(in the rows, 128 means zero)
Each path below is one point turned by a fixed rotation once a step. After each direction that follows a path, write how fast that rotation turns it, in degrees per step (0 if it stays still).
Each turn is a multiple of 5 degrees from 10 to 175, or 0.
Path 1:
[142 150 123 114 112 130 120 129 119 121 113 126 136 133 135 124 126 142
 119 135 133 134 105 127 130 115 123 116 133 118 120 117 129 129 135 122]
[129 153 116 115 110 124 127 127 115 118 119 120 140 128 137 125 132 132
 127 132 133 131 124 118 116 114 125 118 123 106 139 124 127 119 126 112]
[135 154 115 119 116 129 113 125 130 124 116 124 129 143 137 128 116 127
 127 137 144 133 116 124 119 124 128 128 120 114 131 128 126 121 144 112]
[134 151 118 109 112 135 119 133 129 129 119 125 132 136 136 124 134 130
 121 138 137 135 103 123 126 115 119 116 125 123 125 117 139 117 130 127]
[129 155 113 107 109 131 124 130 124 126 120 117 125 133 136 125 137 128
 133 136 133 123 129 122 128 119 119 124 120 111 143 126 133 120 127 113]
[142 153 119 112 121 140 112 131 128 129 115 116 120 142 135 125 123 134
 128 141 138 132 116 126 130 128 123 134 130 113 131 127 128 131 142 112]
[139 152 120 111 114 140 122 137 123 124 117 119 133 131 136 115 137 142
 125 131 133 132 106 128 130 116 120 118 137 121 128 121 130 122 122 117]
[134 153 111 120 104 129 121 131 118 116 119 119 130 131 137 119 131 135
 131 130 135 122 128 120 124 120 131 131 128 115 140 127 129 128 127 103]
[144 151 116 120 117 137 113 131 122 123 120 122 127 142 135 121 123 127
 123 132 140 143 107 120 115 124 131 136 131 118 128 127 129 128 138 113]
[137 153 116 116 105 131 123 137 128 123 125 128 130 140 138 116 139 129
 128 124 139 131 107 126 119 110 124 119 129 123 129 121 131 116 122 123]
[136 153 108 114 101 125 119 130 119 123 123 126 118 139 134 127 136 127
 131 132 135 123 126 122 125 119 127 134 119 113 137 125 134 133 135 117]
[147 153 122 108 122 139 118 134 120 128 121 123 118 146 131 128 133 127
 126 132 135 142 112 129 118 121 118 131 131 108 127 127 126 131 138 123]
[140 153 124 113 109 129 125 134 124 121 117 127 128 139 136 119 137 141
 131 126 135 121 115 137 130 109 118 112 133 113 128 122 123 125 128 121]
[140 153 114 116 107 123 119 125 108 117 116 122 131 130 133 128 129 136
 125 135 130 128 125 122 125 120 128 129 125 107 133 123 128 138 139 113]
[141 153 123 115 124 132 121 129 120 121 118 123 135 141 135 127 121 131
 122 130 138 146 111 126 110 118 122 121 132 109 128 128 121 119 134 116]
[132 153 120 119 103 121 122 129 131 120 117 128 135 139 139 122 128 133
 128 132 143 121 110 127 126 110 124 113 121 118 129 121 129 118 132 120]
Directions:
[127 132 133 129 131 125 123 130 125 126 130 130 122 125 132 129 129 129
 132 127 128 128 125 121 129 124 125 127 128 128 127 128 129 126 130 124]
0
[127 128 131 127 129 122 130 124 126 127 125 130 131 128 128 133 125 129
 127 130 127 128 129 130 127 125 125 122 125 123 126 127 125 127 133 132]
25
[125 128 125 130 125 125 127 127 131 129 131 131 128 131 129 129 128 120
 127 127 132 130 125 124 123 127 130 128 122 131 128 128 131 124 128 131]
55
